Named turns come first, each shown by rows before and after it. Which turns, in which order, take the first row of each pair that follows to the second? Write the first one first, as in the answered first pair.
turn pur:
[ -1.4  16.8 -15.1  14.1  18.7   3.6  -7.9   9.9  -4.6 -11.2  -5.4  -2.4] |-> [-14.8  12.7  -7.6  -3.4  23.8 -11.2  -8.3  -0.6   0.8  -8.8  -7.0   1.0]
[-25.6  -2.2   9.6 -17.2   7.7 -15.2  -3.5 -19.8  -7.4  15.1   0.3   0.9] |-> [-12.5 -19.6  20.3  -5.9 -12.8  15.8  -3.0   1.4   0.8  14.4 -15.4   9.5]
[ 22.8 -27.6   5.3 -14.7 -16.9   6.1   9.7  -8.9 -11.3  14.4  -6.7   9.2] |-> [ 32.9 -12.9  -5.6   4.4 -16.8  12.0  10.9  -3.0 -20.1   9.5   4.0  -1.3]
[-13.8 -22.3  16.8 -26.6  -3.6  -4.7 -18.1  -5.1   7.2   4.5  -9.3  -0.4] |-> [ 12.5 -15.7  11.6   5.3 -18.5  25.4 -14.9  16.3  -0.4  -2.4 -10.4  -4.2]
turn Basa:
[ 19.4  -5.7   8.4  -5.3  42.7 -34.4   8.8   4.0  15.9  17.4 -49.3   1.7] |-> [-24.6   2.2   5.9 -13.3  52.9 -29.2 -21.3  -7.9  13.2   0.5 -36.3  18.7]
[-11.4 -12.2  14.7  13.4  11.3  24.4 -16.4   7.7 -17.6  38.0 -45.1  -0.2] |-> [-14.8 -12.4  15.6  10.4  13.5  23.7 -18.3   7.5 -15.8  37.9 -44.4   1.7]
[  4.6 -19.7  18.0  -8.0 -31.5  21.1  12.2  -4.9   3.1  15.7  -2.2  -7.4] |-> [ -1.8 -24.5  19.9 -19.1 -25.7  15.4  10.6  -6.0  12.0  13.7 -10.6  -0.7]
turn Vogo:
[  0.3 -10.6   9.3  -1.0  -7.3  10.0   4.7   0.9  -8.3  11.5  -7.1   1.8] |-> [  2.3 -10.0   9.2  -3.7  -9.7   8.4   6.1   0.8  -7.7  11.6  -9.4   2.4]
[ 13.4 -23.4   3.5 -34.0 -33.9 -10.8 -11.9  21.5  27.5 -11.5   4.0  15.4] |-> [ -7.9 -20.5   2.2 -12.6 -19.9  13.8 -41.1  28.6  16.7 -15.5  -6.6  25.6]
[  4.9 -11.7   0.2  -8.2  15.0  -7.9   0.3 -15.6  -6.1  19.6 -12.4  23.2] |-> [  7.1 -14.8   3.7 -13.8  12.0 -12.5   6.3 -16.3  -2.1  17.5  -8.6  22.6]
[  1.3  14.4  -5.6  28.2  16.8  10.0   4.0 -19.3 -18.6  14.2  22.6 -27.2] |-> [ 15.9  10.9  -4.5  10.1   2.1  -3.3  21.4 -22.9  -6.2   9.2  33.0 -31.6]
Then:
(2 to 3 turns a pair)
[ 18.8  11.1 -15.3  18.9  10.1  16.7  -8.8  14.8  -2.5 -10.2  -8.8  17.7] |-> [ -0.5  -3.9  -2.0 -18.3  22.9 -15.5  -5.4 -11.9   4.3  10.3 -21.5  21.3] | Vogo pur pur
[ 23.1  -6.3   8.1  -3.2 -21.6   7.7  15.5   6.4  -1.3   6.0  -0.3 -10.0] |-> [ -6.9 -12.4  10.2 -25.5  -8.5  -5.8  -3.2  -0.1  14.7  -8.6  -8.1  11.2] | Basa Basa
[ 30.3   2.2   1.9 -24.6 -23.7 -18.6  20.5   9.8  16.1 -13.8  13.3  -8.7] |-> [-29.7   9.6  -1.2 -16.0  -1.0   2.5 -30.6   2.0   9.7 -32.4  11.4  18.2] | Basa Basa Vogo
[-27.4  -5.6  20.0  16.2  -4.1  30.5 -25.8  -0.4 -17.8  23.8 -20.3   1.3] |-> [ 11.2  14.4   3.9  33.5   3.7  14.8  -2.2   3.1 -27.8  31.9  -6.0 -26.4] | Basa Basa pur
[ 14.5   3.0  15.8  28.3  35.2   3.0   1.3   5.9  17.7  -1.2 -33.8 -10.4] |-> [-10.5   8.0  16.1  10.5  45.3 -10.8  -7.0  -9.0  19.6  -7.4 -25.7  -3.9] | Basa Vogo Basa
[  8.5 -14.2 -14.4  26.8  48.0  -7.1 -43.1  14.4  18.7   8.3 -36.7   5.8] |-> [  8.5  -7.7 -19.2  12.4  58.5 -32.7 -32.3   2.8  21.5  11.9 -27.1  -5.0] | pur Vogo Basa
[-13.6 -12.5   4.9  14.3  20.9  12.0 -17.2   8.5  -8.7   9.8 -31.0  16.6] |-> [ -8.7 -14.2   6.5 -16.2  23.0 -26.2   4.1  -7.5   2.3  17.0 -23.7   9.0] | Vogo Vogo Basa
[-44.3  13.9   3.1   8.5 -26.6   7.5 -26.8 -20.6  -6.0  -4.4  13.8  10.6] |-> [-11.8  18.8   3.5   0.4 -19.0 -26.2   9.2 -34.8 -16.1  27.8  17.0 -18.5] | Vogo Vogo Vogo
[ -4.5   8.0   2.6  22.1  18.3  12.8  -8.8  -3.7 -16.0  19.0  -3.2  -8.0] |-> [-15.8  -7.8  13.1   3.0  15.7   9.4 -11.5  -7.8  -5.0  22.2 -14.0   4.3] | pur pur
[  7.8  -1.5  16.5 -20.7 -26.8 -11.7  26.4 -22.6 -34.6  20.9  10.6 -25.4] |-> [ 24.5 -19.0  22.7  -9.4 -44.0  18.7  19.8   6.7 -19.4  11.6 -13.5  -9.7] | pur Basa pur
[-23.9 -13.9  16.3 -16.0  21.8 -13.1  -0.1 -20.9  -9.5  33.2 -15.2  -5.7] |-> [  9.4 -30.8  18.4  -5.5 -29.4  26.2  11.0  16.9   9.9   7.1 -17.9   4.8] | Vogo Vogo pur
[ 13.8  11.2 -27.9   9.2   0.9  33.5   1.8  15.8  -7.3 -20.2   6.5   5.7] |-> [ 30.8  12.7 -27.6   5.6   4.6  16.4  21.1   9.3 -11.7  -2.9   9.7  -9.5] | Vogo Vogo Vogo
[ 13.4 -24.3  30.3 -41.6  -5.4  -3.7  -2.4   0.4  32.1  10.6 -12.9  15.6] |-> [  8.0  -0.1  16.9  23.5  -0.7  51.9 -31.6  14.8  -6.9   8.8  -7.5   7.2] | Basa pur Vogo
